In the data rows, zero lies at 4.5, halfway between 4 and 5.
Here are some points, one per row:
[6 4 4 7 5 4 5 5 5 8 7 2 5 7 6 5 5 5 3 6 5 5 5 5 3 1 6 6 4 5 5 5]
[7 6 7 6 2 2 3 5 3 4 2 6 4 7 5 2 4 5 4 6 4 7 5 5 3 3 6 4 5 4 5 2]
[3 5 5 5 1 5 4 4 5 5 8 3 4 6 5 5 4 6 6 6 5 5 5 3 7 5 4 4 7 5 4 6]
[6 4 6 5 5 4 6 4 4 5 4 9 6 5 2 3 7 4 3 2 5 6 6 4 4 3 3 5 6 9 8 5]
[6 5 0 4 3 4 2 6 3 5 4 6 7 4 2 3 4 4 5 4 5 3 7 6 6 3 5 1 5 4 4 3]
[6 4 8 4 5 2 4 3 6 3 1 5 7 5 7 2 8 6 8 6 7 5 6 5 4 6 5 4 5 2 4 5]
[4 6 3 4 3 7 8 6 4 5 5 5 5 5 3 2 5 4 1 5 4 7 3 4 0 4 2 4 1 0 5 5]
[6 4 5 5 6 4 7 0 7 9 5 5 5 6 2 6 2 6 4 4 3 5 4 6 3 5 4 2 4 3 4 5]
[3 9 4 1 1 6 2 2 5 7 3 7 1 5 5 5 5 5 5 4 5 1 2 8 6 6 5 6 3 4 5 5]
[5 3 8 4 3 6 6 2 5 3 5 4 5 3 3 7 7 5 6 6 4 4 2 6 5 4 4 3 4 5 7 5]
[3 7 4 5 6 5 4 5 5 6 4 5 5 1 4 5 3 4 5 5 4 4 3 4 7 0 7 6 5 3 6 3]
[3 3 7 5 4 3 2 4 7 4 7 6 3 4 3 4 6 5 2 4 6 2 2 7 2 2 6 3 7 5 3 6]
[3 2 4 6 4 5 1 4 7 6 5 3 4 3 5 3 5 4 8 2 5 7 3 5 0 7 3 9 3 4 5 5]
[3 9 3 6 2 5 4 2 5 1 8 6 4 2 6 3 6 6 7 5 6 1 1 4 8 7 5 7 5 4 2 4]
[0 5 5 4 7 6 3 2 2 4 5 3 2 4 3 6 4 3 7 4 1 6 7 5 4 4 5 4 5 4 3 4]
[3 5 1 6 4 4 4 4 7 4 2 0 7 5 4 1 3 5 4 4 4 0 1 4 5 5 3 5 5 6 4 4]
[7 5 4 4 6 3 4 3 6 5 2 1 3 5 2 6 5 4 4 7 4 4 4 5 2 4 3 5 5 4 2 6]
[3 4 6 4 6 1 5 4 4 4 5 7 6 4 6 6 6 2 6 5 3 2 4 5 6 5 4 5 5 5 7 4]
[4 3 2 4 3 3 5 4 4 4 3 6 2 5 5 6 5 5 7 4 7 7 4 5 6 4 8 4 6 6 4 5]
[4 5 4 0 4 6 5 3 4 7 4 4 5 5 4 4 5 4 4 3 4 7 4 3 3 6 7 4 4 6 3 3]
[2 7 7 6 4 5 4 4 5 2 5 5 9 5 5 4 3 4 4 6 6 5 4 4 4 6 6 5 5 7 6 5]
[5 3 2 1 5 4 3 3 6 6 4 5 2 2 4 2 4 4 5 6 5 0 6 6 2 5 1 7 8 8 5 4]
[5 9 7 5 3 5 5 3 4 4 2 3 4 5 6 4 2 5 6 4 4 7 4 1 5 3 0 2 2 7 4 4]
[1 4 5 2 4 3 7 6 3 3 5 2 5 4 5 5 3 5 3 3 3 8 5 4 5 5 4 6 3 8 2 7]
[6 5 6 6 8 3 7 5 2 0 5 4 5 5 4 8 6 3 3 0 2 4 5 4 3 3 6 5 3 5 7 6]
[5 3 3 6 4 5 3 6 4 3 5 5 2 6 6 6 6 4 4 7 4 3 4 4 6 3 2 1 5 3 5 4]
[6 7 7 3 5 4 8 4 5 4 4 6 4 6 4 8 5 5 6 6 3 5 5 4 6 5 6 3 4 4 6 5]
[3 6 2 3 8 3 4 5 5 4 3 7 6 7 5 3 6 6 4 8 6 3 3 6 7 3 0 2 3 4 5 3]
[6 4 4 4 8 3 3 7 6 4 7 4 4 5 5 2 4 5 5 5 6 5 6 4 7 5 5 5 1 5 7 6]
[5 4 4 5 5 5 8 5 3 5 5 4 5 5 6 6 2 4 3 6 8 3 4 5 4 0 2 5 2 7 8 4]
[5 5 3 6 5 5 3 6 2 8 4 4 5 3 5 3 4 6 3 2 4 3 4 5 5 9 3 8 5 8 2 4]
[5 6 6 5 3 3 6 2 3 6 5 5 5 5 3 3 3 3 5 6 4 4 2 3 5 5 1 6 5 4 3 6]
[5 4 0 4 3 7 5 3 4 3 3 7 5 4 4 6 6 5 3 6 5 4 5 4 8 4 6 5 5 6 6 5]
[7 5 4 4 4 4 3 5 8 3 6 5 7 6 1 6 4 5 4 3 5 4 7 5 3 4 6 3 3 3 9 7]
[2 4 6 5 4 5 3 7 4 3 7 7 6 4 4 9 5 4 5 3 4 5 2 5 6 6 2 5 4 6 4 5]
[6 4 5 4 3 5 3 2 3 6 5 4 4 1 5 8 4 3 4 6 4 5 6 3 3 5 5 4 3 3 0 3]
[6 5 3 2 5 7 5 6 6 4 6 4 2 3 6 0 5 6 3 4 3 5 6 2 4 2 6 4 9 2 7 6]
[6 1 3 4 4 2 4 2 4 3 5 6 4 6 3 4 5 6 5 3 5 4 3 0 4 4 4 4 3 2 4 3]
[3 4 6 5 5 5 4 8 6 4 6 5 5 4 3 4 4 4 6 6 4 3 1 5 3 4 3 4 7 5 1 4]
[2 8 1 5 3 6 3 6 5 7 5 6 5 7 5 5 5 0 6 1 4 4 5 3 1 5 4 5 4 4 5 5]
[6 5 7 7 8 5 4 4 4 5 3 4 5 5 5 2 2 8 4 3 4 2 4 2 3 6 2 6 7 3 3 4]
[4 4 6 7 4 6 2 5 3 5 6 5 3 7 4 3 3 4 3 6 3 3 4 5 7 2 5 5 6 6 6 3]
[3 2 4 7 3 7 7 5 6 6 4 5 5 3 8 6 6 5 4 4 6 4 4 5 3 4 4 3 6 3 3 5]
[4 4 3 4 5 2 7 7 1 2 5 5 6 5 5 7 2 5 4 5 4 5 5 3 5 3 4 8 6 0 7 3]
[7 4 5 4 5 2 4 4 0 6 6 2 6 5 2 1 6 3 8 5 5 5 5 6 2 3 5 3 4 3 6 7]
[0 4 6 4 3 4 5 6 5 6 6 6 3 5 5 3 3 9 4 4 7 2 7 3 6 4 6 4 1 3 4 6]
[3 4 4 5 4 3 3 1 7 5 2 7 6 2 7 7 2 2 3 5 4 7 6 3 6 5 2 5 5 2 2 7]
[4 5 4 4 6 5 7 5 7 2 4 6 5 3 4 6 1 4 3 6 4 2 6 6 5 4 6 5 2 5 4 6]
[5 4 6 2 8 7 4 2 3 4 6 3 6 5 7 5 4 5 5 8 6 6 5 4 2 8 2 6 5 7 3 2]
[4 5 6 3 3 4 6 8 5 5 6 6 5 5 7 5 5 4 8 4 3 5 4 0 4 5 4 2 2 9 5 5]
[5 5 7 4 3 4 3 4 7 4 3 2 2 6 7 5 4 3 4 5 7 6 4 5 5 5 2 2 3 4 8 3]
[5 3 4 6 5 8 4 6 4 6 2 2 5 6 3 5 7 1 5 0 6 4 7 3 7 6 3 5 4 6 3 4]
[6 6 5 4 6 4 5 7 5 6 7 3 7 5 5 5 6 1 3 5 8 5 4 5 4 4 9 6 5 4 2 4]
[5 4 6 5 6 3 8 3 6 4 1 5 3 7 6 3 3 3 5 4 5 2 6 4 3 5 6 4 8 2 2 7]
[1 5 4 2 5 5 5 5 5 3 2 1 7 4 3 3 5 4 2 2 4 5 5 3 8 7 6 6 4 4 6 2]
[5 6 3 6 8 2 5 1 0 3 1 3 3 4 4 6 5 7 1 5 7 4 2 3 0 5 5 2 6 5 5 5]
[6 2 5 5 3 5 6 4 4 4 7 5 7 3 6 1 5 5 3 4 2 4 5 7 4 7 3 3 4 4 5 5]
[5 3 6 4 2 4 0 3 4 4 5 5 3 5 6 4 3 2 5 5 3 3 5 4 4 4 6 3 5 3 2 3]
[9 5 3 4 2 4 2 5 3 5 4 5 2 5 6 6 7 4 5 4 3 5 3 6 9 3 8 9 2 3 6 4]
[8 3 4 6 3 4 8 6 5 5 5 6 4 4 6 5 4 4 5 6 5 4 5 2 4 5 6 3 4 5 7 3]
[9 6 4 4 6 5 5 6 4 2 5 6 4 7 4 3 3 7 4 3 4 6 4 6 5 3 2 4 3 6 1 5]
[2 6 4 3 3 5 5 3 6 6 4 5 6 3 6 7 6 3 6 4 5 4 5 6 7 3 5 3 6 3 0 4]
[2 4 5 8 8 4 5 4 5 7 5 6 3 3 6 2 6 4 5 5 3 2 8 5 8 7 5 4 2 3 3 3]
[4 4 2 4 4 4 2 2 5 2 4 5 3 8 5 4 4 3 3 8 2 6 5 3 3 6 8 7 3 6 2 5]
[3 3 2 5 5 5 7 4 4 4 3 4 2 4 5 1 4 0 3 4 6 8 3 6 1 6 6 4 3 7 4 5]
[6 7 5 7 5 4 5 5 7 4 3 3 5 3 0 7 3 7 5 7 5 7 6 2 5 8 5 6 7 7 8 2]
[4 4 7 4 2 2 3 4 4 4 4 3 3 3 7 6 2 4 0 3 4 5 7 7 5 6 2 4 5 4 3 3]
[5 6 4 4 6 7 0 2 3 3 3 6 4 3 6 5 4 6 5 4 6 4 2 6 6 5 6 2 2 4 4 6]
[6 6 2 6 5 5 8 8 6 1 8 6 3 4 1 5 4 3 6 4 7 7 5 9 6 8 4 3 5 4 4 3]
[4 4 5 5 5 5 3 8 4 7 1 6 5 4 4 4 8 8 5 7 0 6 2 7 5 6 8 4 4 3 5 5]
[6 1 9 4 3 5 3 5 4 5 2 6 4 2 5 3 3 5 3 2 4 2 5 7 3 2 4 3 3 7 2 3]
[4 5 6 4 6 3 5 6 7 5 6 2 5 3 6 4 7 7 4 2 4 6 6 4 0 4 4 5 3 7 3 0]
[2 4 6 4 3 3 5 7 5 7 5 4 6 3 0 5 5 3 4 5 5 5 4 2 8 7 8 6 3 5 5 6]
[6 2 5 4 7 4 4 5 6 6 9 5 4 3 5 3 5 3 6 5 4 4 1 4 7 2 5 2 4 2 6 4]
[5 3 6 6 4 9 5 7 5 1 2 4 4 4 3 5 5 5 5 5 6 4 5 3 0 2 5 8 3 5 0 6]
[7 8 4 4 7 4 4 5 4 5 3 2 5 0 3 4 7 5 4 4 6 6 6 3 4 4 3 4 4 6 2 9]
[4 4 7 4 4 4 5 6 5 2 2 2 5 3 6 4 1 2 8 4 3 5 5 5 4 4 6 4 5 4 7 5]
[5 5 4 6 3 6 4 5 3 6 6 6 2 3 6 3 2 2 6 6 4 3 4 5 3 6 6 1 5 3 8 5]
[2 4 4 5 2 5 4 0 3 3 6 3 5 3 3 2 5 5 5 2 6 6 5 6 5 4 6 6 4 7 3 2]
[6 6 6 5 3 2 6 4 4 3 5 3 3 5 3 8 4 3 3 4 3 3 6 5 2 3 3 7 5 5 6 4]
[3 4 5 2 3 4 4 8 5 6 5 4 4 5 3 7 4 4 5 6 8 5 5 3 6 5 4 5 6 3 5 6]
[4 6 5 4 6 9 4 3 2 7 6 4 5 6 6 6 3 5 6 6 4 4 8 8 2 6 4 3 6 3 6 5]
[3 2 4 6 5 6 7 4 4 5 5 4 4 4 3 3 7 4 3 6 4 6 7 5 9 1 3 4 4 6 7 5]
[2 3 7 5 6 5 1 5 5 4 5 7 3 8 5 5 5 4 2 6 4 7 6 3 5 5 2 7 5 4 7 2]
[4 3 3 5 3 5 5 7 3 4 4 8 5 3 3 4 7 7 6 4 3 2 6 4 2 2 4 3 4 3 4 2]
[7 2 2 5 3 3 5 3 2 4 4 2 4 6 4 6 6 7 4 3 3 4 5 4 5 8 3 1 4 4 8 4]
[3 4 1 5 6 3 6 4 5 5 2 3 6 6 6 7 3 9 7 3 6 7 3 6 5 1 5 5 6 5 7 6]
[5 3 4 4 8 7 4 4 4 5 6 6 5 4 5 6 3 4 5 3 6 4 2 5 9 5 6 6 6 4 5 3]
[3 4 2 5 2 3 1 5 6 3 5 4 6 5 6 8 7 5 4 3 3 4 4 5 2 6 6 5 5 6 5 6]
[3 6 8 4 4 4 6 6 4 5 5 1 5 7 6 3 4 5 1 4 3 6 5 5 8 7 6 5 6 7 1 4]
Along one direction, these points spread out more than along any other. Take the direction at right angles to it along which they spread out most. Go by this last direction. How far along it is each point below, from 0 to 99? The average is 50, and the first point in the table lies past the average. One standard deviation of the points above along it is 16.
[6 2 5 4 7 4 4 5 6 6 9 5 4 3 5 3 5 3 6 5 4 4 1 4 7 2 5 2 4 2 6 4] 47
[3 7 4 5 6 5 4 5 5 6 4 5 5 1 4 5 3 4 5 5 4 4 3 4 7 0 7 6 5 3 6 3] 38
[4 5 4 4 6 5 7 5 7 2 4 6 5 3 4 6 1 4 3 6 4 2 6 6 5 4 6 5 2 5 4 6] 52
[5 3 4 6 5 8 4 6 4 6 2 2 5 6 3 5 7 1 5 0 6 4 7 3 7 6 3 5 4 6 3 4] 44
[1 4 5 2 4 3 7 6 3 3 5 2 5 4 5 5 3 5 3 3 3 8 5 4 5 5 4 6 3 8 2 7] 53
[3 4 2 5 2 3 1 5 6 3 5 4 6 5 6 8 7 5 4 3 3 4 4 5 2 6 6 5 5 6 5 6] 40
[6 5 0 4 3 4 2 6 3 5 4 6 7 4 2 3 4 4 5 4 5 3 7 6 6 3 5 1 5 4 4 3] 44
[3 2 4 6 5 6 7 4 4 5 5 4 4 4 3 3 7 4 3 6 4 6 7 5 9 1 3 4 4 6 7 5] 59
[5 3 2 1 5 4 3 3 6 6 4 5 2 2 4 2 4 4 5 6 5 0 6 6 2 5 1 7 8 8 5 4] 41
[4 4 2 4 4 4 2 2 5 2 4 5 3 8 5 4 4 3 3 8 2 6 5 3 3 6 8 7 3 6 2 5] 38
[3 2 4 6 4 5 1 4 7 6 5 3 4 3 5 3 5 4 8 2 5 7 3 5 0 7 3 9 3 4 5 5] 39
[4 4 7 4 4 4 5 6 5 2 2 2 5 3 6 4 1 2 8 4 3 5 5 5 4 4 6 4 5 4 7 5] 60
[3 6 2 3 8 3 4 5 5 4 3 7 6 7 5 3 6 6 4 8 6 3 3 6 7 3 0 2 3 4 5 3] 51
[5 5 7 4 3 4 3 4 7 4 3 2 2 6 7 5 4 3 4 5 7 6 4 5 5 5 2 2 3 4 8 3] 59
[2 4 6 5 4 5 3 7 4 3 7 7 6 4 4 9 5 4 5 3 4 5 2 5 6 6 2 5 4 6 4 5] 35
